In the data rows, the value 128 means zero.
Here is a table of points, one per row:
[ 88 168  80 104 136 171  60 110]
[104 102 136 104 164  58 193 115]
[ 95  95 127  91 171 127 178 114]
[ 85  91 109  75 163 137 145 175]
[139 119 137 116 161 126 160 134]
[133 141 104 162 118 154 131 147]
[151 120 152 146 171 114 138 106]
[ 91 154 134 175 138 169  75  48]
[121 143  58 161  97  99 129 164]
[132 127 104 142 119 158 123 135]
[182 174 124 159 119 122 142 116]
[104 180  72 166 113 135  69  94]
[ 84  90 106 168  57 177 132 120]
[149 111 142 114 153 127 175 128]
[ 74 107  91 158  65 136 132 171]
[180 136 146 106 168 105 150 131]
[ 94  68 141  95 147  99 117 174]
[168 113 151 110 142 118 166 172]
[149 173 122 154 118 144  89 104]
[103  62 170  98 186  72 120 109]
[169 140 168 107 164 122 144 122]
[ 95 112 138  80 130  94 155 161]
[ 96 112 142 128 161  61 168  81]
[108 108 154 129  74 176  90 156]
[147 154 121 152 111 139 127 117]
[169 132 167 111 171 116 125 124]
[138 133 146 138 124 176 112 125]
[109  83 164 102 147  74 191 100]
[174 175  67  94  65 128  76 166]
[ 98 114 102 129  71 174 127 168]
[148 140 122 157 113 158  99 112]
[137 122 177 120 153 140 157 118]
[179 152 128 177 112 151 121 113]
[129 164 159 108 152 109 119 136]
[144  94 158  56  92  69 118 164]
[169 168 140 162  88 128 101  86]
[100 157  77 181 101 174  82 121]
Along one direction, these points spread out more than along any other. Where along it does each point below lie, from 0 to 99? 50 is the average, and the first point above lies past it.
[129 164 159 108 152 109 119 136] 44
[103  62 170  98 186  72 120 109] 24
[148 140 122 157 113 158  99 112] 64
[ 98 114 102 129  71 174 127 168] 63
[ 74 107  91 158  65 136 132 171] 62
[169 140 168 107 164 122 144 122] 38
[100 157  77 181 101 174  82 121] 78
[121 143  58 161  97  99 129 164] 61
[ 95 112 138  80 130  94 155 161] 34
[180 136 146 106 168 105 150 131] 37
[179 152 128 177 112 151 121 113] 63
